4.173	6.134	3.508	1.576	-0.246	-0.661	0.250	0.269	-1.338	-1.363	-2.065
1.831	0.369	-0.183	0.041	-0.858	-0.287	-0.806	-0.146	1.575	3.673	1.879
0.587	-1.729	0.093	0.259	-1.174	0.831	0.574	0.146	0.090	0.180	-1.481
-1.847	0.115	-0.080	1.061	0.470	0.381	1.049	2.245	1.343	0.655	0.022
1.414	-0.737	-2.386	-1.243	-2.035	0.199	-1.073	-1.097	-0.028	-1.062	-0.179
-2.095	-1.000	-2.002	-1.223	-1.868	-0.442	1.075	0.538	0.225	1.106	2.331
6.413	3.839	1.647	1.020	0.153	1.001	-1.934	-0.340	-0.780	-0.343	2.342
-4.660	-1.599	-0.690	-0.805	0.378	0.267	0.371	0.670	1.890	-0.164	3.499
:
4.173	6.134	3.508	1.576	-0.246	-0.661	0.250	0.269	-1.338	-1.363	-2.065
6.413	3.839	1.647	1.020	0.153	1.001	-1.934	-0.340	-0.780	-0.343	2.342
1.831	0.369	-0.183	0.041	-0.858	-0.287	-0.806	-0.146	1.575	3.673	1.879
-1.847	0.115	-0.080	1.061	0.470	0.381	1.049	2.245	1.343	0.655	0.022
1.414	-0.737	-2.386	-1.243	-2.035	0.199	-1.073	-1.097	-0.028	-1.062	-0.179
-2.095	-1.000	-2.002	-1.223	-1.868	-0.442	1.075	0.538	0.225	1.106	2.331
-4.660	-1.599	-0.690	-0.805	0.378	0.267	0.371	0.670	1.890	-0.164	3.499
0.587	-1.729	0.093	0.259	-1.174	0.831	0.574	0.146	0.090	0.180	-1.481

-5.558	4.924
-3.493	-0.984
-4.392	-2.962
1.742	0.776
5.142	1.178
4.409	-3.464
0.181	0.308
-0.176	-6.600
:
-5.558	4.924
5.142	1.178
1.742	0.776
0.181	0.308
-3.493	-0.984
-4.392	-2.962
4.409	-3.464
-0.176	-6.600

-4.071	-3.222	-5.159	0.240	2.249	0.648	3.696	-1.699	0.324
4.697	2.952	2.828	-1.575	-3.055	4.382	-0.887	-1.002	3.278
3.935	-3.720	-3.960	-2.218	4.512	2.822	-5.238	-4.096	-4.024
-1.750	-1.726	-1.575	1.010	0.682	-1.201	3.604	-1.667	-1.293
-4.320	-5.076	-3.360	-4.382	-2.079	4.640	-0.056	2.660	3.769
-3.168	4.594	-3.959	-4.987	5.065	-5.002	-3.986	4.713	3.522
-4.181	-0.566	4.433	-2.963	-4.671	-2.021	-5.145	1.366	-3.945
4.187	-4.061	-0.584	3.580	-4.085	-4.456	3.936	2.684	-4.458
3.408	4.085	4.240	1.507	3.714	5.088	4.877	3.403	-1.330
:
-3.168	4.594	-3.959	-4.987	5.065	-5.002	-3.986	4.713	3.522
3.408	4.085	4.240	1.507	3.714	5.088	4.877	3.403	-1.330
4.697	2.952	2.828	-1.575	-3.055	4.382	-0.887	-1.002	3.278
-4.181	-0.566	4.433	-2.963	-4.671	-2.021	-5.145	1.366	-3.945
-1.750	-1.726	-1.575	1.010	0.682	-1.201	3.604	-1.667	-1.293
-4.071	-3.222	-5.159	0.240	2.249	0.648	3.696	-1.699	0.324
3.935	-3.720	-3.960	-2.218	4.512	2.822	-5.238	-4.096	-4.024
4.187	-4.061	-0.584	3.580	-4.085	-4.456	3.936	2.684	-4.458
-4.320	-5.076	-3.360	-4.382	-2.079	4.640	-0.056	2.660	3.769

-0.111	0.023	-1.435	0.338	0.139	0.024	0.811
-0.803	0.456	1.403	-3.161	0.380	-0.115	-0.216
0.062	-0.565	-6.063	-0.714	-0.172	0.038	0.169
-0.075	-0.651	-5.437	-1.392	-0.340	-0.085	-0.174
-0.701	0.208	0.457	-0.422	0.184	-0.025	-0.327
-0.204	0.169	-2.362	-0.829	0.375	0.084	0.548
-0.731	0.197	4.234	0.333	-0.129	-0.260	-0.026
-0.309	0.007	-4.702	-1.785	0.331	0.131	0.153
-0.291	-0.367	-3.071	-1.599	-0.180	-0.045	-0.081
:
-0.803	0.456	1.403	-3.161	0.380	-0.115	-0.216
-0.701	0.208	0.457	-0.422	0.184	-0.025	-0.327
-0.731	0.197	4.234	0.333	-0.129	-0.260	-0.026
-0.204	0.169	-2.362	-0.829	0.375	0.084	0.548
-0.111	0.023	-1.435	0.338	0.139	0.024	0.811
-0.309	0.007	-4.702	-1.785	0.331	0.131	0.153
-0.291	-0.367	-3.071	-1.599	-0.180	-0.045	-0.081
0.062	-0.565	-6.063	-0.714	-0.172	0.038	0.169
-0.075	-0.651	-5.437	-1.392	-0.340	-0.085	-0.174

6.453	4.017	3.109	5.535	1.586	-0.909	0.238	1.236	1.753	1.061	-6.116	3.536	3.257	1.731	1.120	-2.406
2.908	1.249	2.822	3.788	1.742	0.205	-0.585	-1.997	-0.525	-0.972	-0.226	2.607	1.416	-0.803	-2.161	-1.379
0.955	1.794	-1.981	-1.688	-1.754	-4.332	-0.017	-0.362	-2.965	0.469	-3.617	2.607	-3.891	-0.803	3.615	-1.672
3.065	3.942	-0.227	4.690	-0.127	3.204	-0.017	2.948	2.787	0.450	-0.562	1.344	2.568	1.739	-2.367	-1.379
:
6.453	4.017	3.109	5.535	1.586	-0.909	0.238	1.236	1.753	1.061	-6.116	3.536	3.257	1.731	1.120	-2.406
3.065	3.942	-0.227	4.690	-0.127	3.204	-0.017	2.948	2.787	0.450	-0.562	1.344	2.568	1.739	-2.367	-1.379
0.955	1.794	-1.981	-1.688	-1.754	-4.332	-0.017	-0.362	-2.965	0.469	-3.617	2.607	-3.891	-0.803	3.615	-1.672
2.908	1.249	2.822	3.788	1.742	0.205	-0.585	-1.997	-0.525	-0.972	-0.226	2.607	1.416	-0.803	-2.161	-1.379

-3.734	4.025	-5.226	-0.287	3.418	-3.450	0.441	-1.839	-3.444
-3.954	-5.137	-4.356	4.475	4.334	4.064	0.428	2.475	1.374
1.209	-3.868	-0.485	-1.920	3.324	-0.331	-5.121	-0.669	-3.594
-2.759	3.808	1.057	3.977	-4.718	-4.893	-0.820	0.132	-3.814
:
-3.734	4.025	-5.226	-0.287	3.418	-3.450	0.441	-1.839	-3.444
-2.759	3.808	1.057	3.977	-4.718	-4.893	-0.820	0.132	-3.814
1.209	-3.868	-0.485	-1.920	3.324	-0.331	-5.121	-0.669	-3.594
-3.954	-5.137	-4.356	4.475	4.334	4.064	0.428	2.475	1.374
